In the rows, zero is written as 128.
Named moves, each a turn or a mirror, and the order they were made in; the first pair answered:
move E:
[136 121  81 132 143 135 141 106 122 120 118 115 152 133 107 131 155 153
 146 119  96 140  55 120  96 161 119 139 107 134 112 143  86] => [128 133 103 101 149 133 169  91  83 161 129  97 153 141  98 122 122 127
 148 142  94 120 100 148 109 162  95 123 133 123  89 117 125]
[159 184 165 112 114 152 105 131 116 130 156 119 131 130  71 145 100 106
 140 145 130 163 162 127 111 117 148 130 123 192 146 125 153] => [162 186 158 129 112 154  90 138 132 115 150 124 127 126  75 146 117 117
 141 135 132 172 142 114 105 114 162 140 108 197 153 137 138]
[171 133 160 136 112 137  96 143 158 143 148 125 128 102 127  68  96  93
 125 134 132 121 148 164 130 140 139 147 116 145 126  90  90] => [177 131 158 145 113 137  90 148 165 133 142 127 130 100 127  67 108 103
 127 125 138 122 133 157 126 140 148 149 112 151 134  94  80]
move Q:
[101 138 111 172 131 152 103 126 140 138 118 144 142 117 126 133 117 147
 100 126 110 127  83 136 130 133 110 126 107 160 144 128 120] => [130 144 105 166 122 160 122 131 143 143 126 147 152 112 129 109 118 146
  95 131 113 126 106 157 130 133 129 120 134 168 131 102 115]
[117 111 173 150 145 122 128 107 106 164 128  78 154 140 129 196  75 115
 179 123 137 135 136 120 138 170  86 142  71  78  70 116 112] => [159  93 164 187 109 128  74 152 152 130 122 103 145 127 133 155 106 142
 176  83 154 157 120 102 135 171 139 153  63 101 115 134  66]
[101 121 115 149 137 137  95 144 119  84 109 113  97 134 120 191 121 101
 151 120 139 197  89 111 129 110 113 150  75 112 122 196  97] => [196 124  92 145 108 173 110 167 160  92 126 125 101 123 136 122 151  98
 133 120 153 203 137 147 127 101 162 128 134 143 100 140  64]
[151 105 168 145 111 133  81 153 133 133 133 134 141 136 128 125 106 136
 149  96 150 148 143 123 119 153 141 139 101 122 143 130 116] => [167 113 160 122 119 144 114 137 125 151 142 122 148 134 129 112 100 124
 143 119 145 138 181 152 122 146 135 128 136 127 109  95 125]
move J:
[108 115 164 125 122 102 105 139 122 136 136 114 121 132 116 119  96 125
 135 115 137 126 124 124 156 153 126 145 115 114 134 134 142] => [158 130 123 120 120 126 151 133 152 122 148 125 129 120 127  98 140 131
 116 137 129 128 133 144 144 130 148 129 161 137 115 100 115]
[ 81 144 121 110  79 128 173 129  95 119 121 127  95 142 119  91 129 106
  96 127 102 123 155 131 107  90 145 111 180 136 151 116 165] => [ 74 118 151 125  66 117 132 147  89 133 120 123 100 152 110  90  95 105
 114 104 118 129 172 122 114 120 135 123 147 118 163 125 164]
[ 84 167 106 100 113 152 132 158 114 148 104 136  54 118  98  82 152 139
 111 133 126 107 101 136 143  73 131 126 149 152 175 145 167] => [100 141 149 117  90 148  85 190 114 174 109 126  56 128  95  66 110 141
 130 111 151 112 132 136 151 105 137 133 122 137 174 140 155]
[136 137 102 133 126 128 124 155 138  93 120 149 116 131 124 112 171 136
 125 121 114 126 107 113 124 107 143 122 142 149 162 142 126] => [114 126 127 138 126 118  97 165 123 100 113 143 114 137 115 117 137 136
 135 106 125 125 109 103 125 127 137 129 112 134 171 157 138]
Then:
(two moves a pair)
[ 84 159 111 132 124 152 115 186 162 147  81 171 148  99 123 154 124 123
 141 164 117  96  71 107 111 109 152  95 111 140 131 125 118] => [110 161 116 112 123 163 137 188 159 168  91 167 152  98 123 131 115 109
 134 172 113  88 111 130 116 107 153  81 143 143 106  87 126] | Q E
[117 143 162 132 102 139 163 122  89 135 170 115 107 104 136 142 118 113
 152 158 128 129 119 183  91 125 120 141 111 129 147 135 161] => [155 139 154 151  84 147 147 147 120 112 173 130 101  93 142 118 147 124
 149 138 134 138 110 175  86 123 153 146 113 142 161 142 126] | Q J
[126 123 125 114 108 116 114 173 118 142 124 131 116 130 123  73 110 132
 115 110 136 121 135 142 143 120 160 132 144 147 157 143 140] => [104 133 129 112 117 107 114 170 110 141 121 129 112 131 120  88 109 136
 115 112 130 119 125 134 144 121 149 140 134 141 167 153 152] | J J
[177 153 119 122 132 122 152 126 119 105 141 129 136 134 104 126 151 149
 120 108 138 128 156 157 135 100 149 115 173 145 104 105 149] => [134 162 118 115 151 117 171 101  99 105 139 119 137 141 100 169 146 147
 121 120 123 125 139 149 133  96 120 121 153 130  94 119 162] | E Q
[ 62 134 140 106 137 101 119 113  78 139 116 123 112 123 115 144 100 125
 131 129 128 109 130 122 132 130  79 121 124 116 154 154 174] => [107 158  90  97 142 125 169  97 103 120 123 131 113 106 130 130 155 126
 109 148 109 105 123 140 119  93  98 108 170 139 130 122 156] | J J
[171 122 129 128 106 134 130 144 131 138 146 133 124 127 126  72 111 118
 121 116 131 123 180 161 132 135 147 115 159 148 129  94 127] => [130 136 124 105 133 128 180 104 103 148 143 115 134 134 122 125 108 101
 124 147 118 108 172 163 127 129 111 109 148 134  94  94 150] | E Q
[125 131 116 115 118 126 185 116 136 136 121 113 137 132 137 128 119 117
 151 160 114 154 162 159 126 149 129 114 132 137  66 100 114] => [126 114 114 153  98 118 121 147 166  98 111 135 128 126 137 118 138 146
 159 120 121 174 115 122 123 161 164 129  99 145 124 137  82] | Q Q
[173 146 119 107  96 159 144 115 122 157 119 149 126 105 115  74 148 107
 107 139 141  98 204 177 141 130 160 121 223 138 115  88 103] => [156 113 169 131  95 152 104 124 103 185 118 120 140 127 108 105  86  98
 145 123 165 104 224 167 147 171 135 133 168 100 100  90 100] | Q J
[117 153 155 128 183 105 113 119 108 130 133 159 127 145  85  88  87 121
 118 112 114  60  92 116 154  96 119 137 115 132 200 143 178] => [156 158 139 138 168 117 114 133 131 117 134 175 125 137  95  58 111 128
 112 108 113  69 100 125 151  83 144 134 142 150 201 130 157] | Q J
[ 94 115 132 117 149 145 118 168 121 117 104 121 140  81 159 128 142 131
 115  85 144 170 111 130 112  84 108 123 157 137 153 136  72] => [115 119 138 110 146 155 137 163 119 135 115 117 144  82 156 115 132 116
 114  96 144 164 141 150 117  85 106 114 177 141 128 107  75] | J Q
[112 132 137 157 102 132 111 157 126 119 138 172 106 100 165  82 111 151
 165  87 125 123 140 140 138 130 148 144 156 168 142 130 128] => [ 80 139 148 127 119 125 139 135  90 144 143 159 106 109 157 103  85 134
 166 110 113 107 159 151 145 131 113 133 160 156 118 120 164] | E Q
[144 104 139 151  91 115 103 131 144 141 133 152 141 128 128 116 104 136
 130 111 140 148 136 117 130 123 148 108  94 125 137 140 122] => [104 114 133 139 105 103 113 115 130 131 123 150 136 130 124 143 107 139
 126 120 126 141 112 106 126 113 128 111  85 119 150 156 149] | J J
[120 133 140 124 120 105 125 117 113 124 111 126 136 145 130 157 140 135
 133 159 130 157  95  97 128 128 118 141  99 110 131 146  77] => [134 141 122 126 124 115 147 109 123 116 111 128 140 138 131 149 159 139
 123 166 125 155  92 108 124 119 129 134 117 121 125 138  68] | J J
[146 131 121 125 130 150 172 113 129 133 144 105 152 129 141 151 131 119
 127 155 132 114 161 133 119 132 114 113 133 125  73  91 119] => [142 131 105 140 129 148 166 107 146 114 139 110 153 126 148 168 152 133
 130 152 129 123 127 118 113 130 121 120 114 126  82 107  98] | E Q
[105 118 135 137 128 126 115 125 122 126 123 122 138 132 118 145 104 134
 144 128 134 126 128 109 125 154 113 137  89  98 122 135 117] => [124 145  88 119 136 138 150 111 140 107 124 145 132 116 130 134 158 140
 120 142 116 124 107 114 109 123 134 125 128 123 125 130 106] | Q J
[129 138  89 162 111 107 109 128 184  68 121 143 124 109 148 137 195 159
 123 136 117 150  45 102 106 108 131 143 106 123 167 169 103] => [ 56 131 143 134 125  80  83 129 120 110 114 133 105 130 123 143 121 136
 134 132 114 135  72 100 125 127  88 147  84  95 189 190 175] | E Q
[136 123 120 144 117 123 117 143 147 112 118 140 123 119 136 126 148 141
 125 116 132 130  88 113 131 127 145 129 118 140 144 152 119] => [ 97 131 140 118 136 115 136 121 106 135 118 128 121 128 124 143 116 125
 126 136 125 114 105 116 140 125 109 121 116 124 129 147 161] | Q J
[ 95 121 120 203 119 140 148 165 158 105 168 146 103 128 101 141 193 119
 110 162 125 131  89 116 160 164 160  97 119 112 113 135 109] => [ 72 129 127 182 133 134 178 140 133 116 168 135 110 133  99 164 175 107
 106 183 113 119  91 126 159 162 136  92 121  99  91 125 129] | Q Q
[100 120 114 122 198 118 151 119 117 120 121 149 130 125 102 163 159 134
 112 128 111 114 113 129 120 145  95 146 120 115  88 130 159] => [166 118  98 132 170 138 143 145 152 119 129 162 131 112 111 114 184 142
 103 121 121 118 139 147 116 141 141 140 155 140  87 101 126] | Q Q
[106 117 116 177 128 118 139 126 136  98  93 165 121 130 108 106 147 118
 132 107 137 165 115 148 107 130 117 115 122 113 184 112 134] => [ 84 121 127 162 139 117 155 114 113 116  96 158 119 136 103 112 130 105
 129 120 132 161 121 158 113 135  95 107 124 103 173 110 161] | Q J
[159 129 132  93 106 121 128 133 114 151 132 142 109 139 126  85 113 120
 117 127 141 128 161 149 146 129 146 107 144 154 151 119 159] => [166 124 139  94 105 125 132 129 111 159 136 133 114 138 128  92 109 113
 116 130 145 126 169 152 143 135 141 104 139 144 137 108 151] | Q J
[140 148 105 105 126 146 159 112 160 116 121 146 139 115 156 101 173 136
 101 143 108 117 127 138 127  98 150 105 172 151 126 124 124] => [ 89 152 105 109 142 127 154  96 144 104 111 138 140 123 152 149 166 138
 106 148  99 115  90 116 125  96 118 113 137 134 133 153 133] | Q E
[141 131 152 117 142  98 147  88 126 134 126 105 150 140 106 190  88 107
 155 141  93 139 136 128 131 152  86 171 103 100  67 119 119] => [216 124 136 138 106 112 118 131 174 120 138 123 143 125 120 125 119 122
 142 118 106 152 154 137 124 149 147 166 134 128  76  95  75] | Q Q
[ 70 118 154 117 130 103  97 112  98 115 104 130 111 136 107 132  95 133
 137 112 132 125 106 112 138 143  95 131 103 100 159 161 155] => [116 129 145  99 136 127 160  83  98 150 125 107 137 133 115 129  92 108
 134 150 131 114 163 156 136 138  90 109 143 100  87  95 146] | J Q
[ 95 134 144 134 153 122 144 106 116 117 115 105 135 138 128 189 128 123
 135 134 124 127 104 120 123 123  97 132  90 108 121 139 130] => [134 146 115 132 151 141 174 101 141 108 128 117 139 128 138 171 162 125
 127 146 113 122 105 133 111 108 115 123 128 127 109 115 111] | J J
[163 117 129  83  83 122 118 102 120 163 180 112 126  88 145 128  99 142
 125 152 127 145 151 128 136 166 149 101 139 113 108 107 140] => [178 119 119  92  86 125 125  98 129 154 183 114 133  83 151 133 114 140
 124 153 128 146 139 127 135 164 159 101 137 121 102 105 123] | Q J
[151 138 140 109 116 118 121 138 129 144 124 159  80 136 111  73 119 134
 115 130 111 104 163 129 136 106 123  98 165 129 147 119 180] => [141 128 151 110 119 115 109 142 122 149 124 159  80 138 110  75 107 134
 124 130 118 105 167 126 141 115 117 101 153 129 150 118 178] | J J
[119 109 157 112 143 130  69 130  87 135 117 135  98 159 133 117  92 117
 143 136 160 121 150 150 162 114 112 176  93 152 160 136 191] => [159 112 151 104 136 147  90 134  95 148 126 136 103 147 138  93 103 109
 132 142 157 117 182 173 161 112 127 165 124 158 137 102 188] | Q Q
[140 129 141 113 129 135 129 132 119 164 144 128 109 122 124  89  96 111
 121 140 129 115 177 155 136 135 131 112 155 123 130 107 151] => [159 137 115 113 135 146 156 119 139 147 147 126 123 117 133 103 128 115
 118 155 127 116 161 161 128 125 135 112 172 129 107  93 131] | E Q
[166 132 140 139 182 158  88 144  83 171  90 112 160 161 119  71 117 124
  92  80 158 111 106 136 165 139 164 156 107 102 136 124 170] => [136 157 109 117 209 154 136 108  75 158  87 116 161 159 125 103 149 126
  75 111 130  98  72 131 158 114 145 148 118 107 133 134 189] | J Q
[148 160 116 114 138 143 148 158 149 106 151 124 131 142 141  99 189 148
 100 125 141 112 124 172 107 112 134  88 157 119  66 112  84] => [ 86 148 130 133 148 119 100 166 137  83 128 129 125 149 138 143 181 167
 115 102 140 119  67 127 108 125 114 113 100 101 113 172  89] | Q Q
[123 186 146  96 108 106 168 112 137 166 124 103 161 113 138 137 112 130
 126 144 100 176  76 145 163  93 121 150 123 117 145  97 141] => [117 179 155  92 106 103 156 121 129 176 123 103 152 117 135 127  97 125
 129 143 106 177  84 146 167  98 115 152 122 116 154  98 153] | Q E
[148 121 145 154 118 147  96 150 153 125 127 120 139 117 126 105 110 128
 126 113 161 137 140 142 121 135 140 136 131 136 121 111  96] => [110 128 157 128 138 139 120 123 114 144 126 106 141 126 119 135  82 108
 134 133 148 120 152 147 128 138 103 133 125 117 108 111 130] | E Q
[109 138 150  87 127 112 132 120  95 155 119 123 128 134 108 145 109 113
 147 145 107 113 141 157 112 142  99 123 132 104 130 128 153] => [106 124 158 101 124 106 109 131  99 149 109 123 132 139 109 152 100 115
 156 130 118 124 130 144 113 152  98 133 108  96 139 140 143] | J Q
[117 106 142 170 122 115 104 153 116 138  96 136 121 121 123 148 116 154
 145 113 123 137 107  76 135 143 132 147  99  99 163 156  92] => [153 136 113 133 140 139 197 106 111 153 113 124 140 112 135 146 139 132
 123 168 103 119 141 119 127 122 122 111 163 111  93  93 101] | J Q
[ 88 165 117 148 160 127  80 114 159 102 135 145 123 114  96 172 155 146
 112 119 108 134  72  92  83 144 118 149  83 144 184 159 109] => [187 163 133 125 146 164 135 111 163 163 167 118 153 112 103 115 131 111
 110 147 122 119 188 163  89 159 131 120 156 148  90  57  94] | J Q
[155 149 127 133 104 113 191  87 169 129 149  99 164 116 119  98  95 100
  94 175 131 114 167 116 126 102 109 143 151 150  90 125  75] => [127 157 127 140 117 103 201  72 160 118 142  97 165 117 117 133 102 107
  97 181 125 117 133 100 125 100  94 157 128 142  93 146  73] | E Q
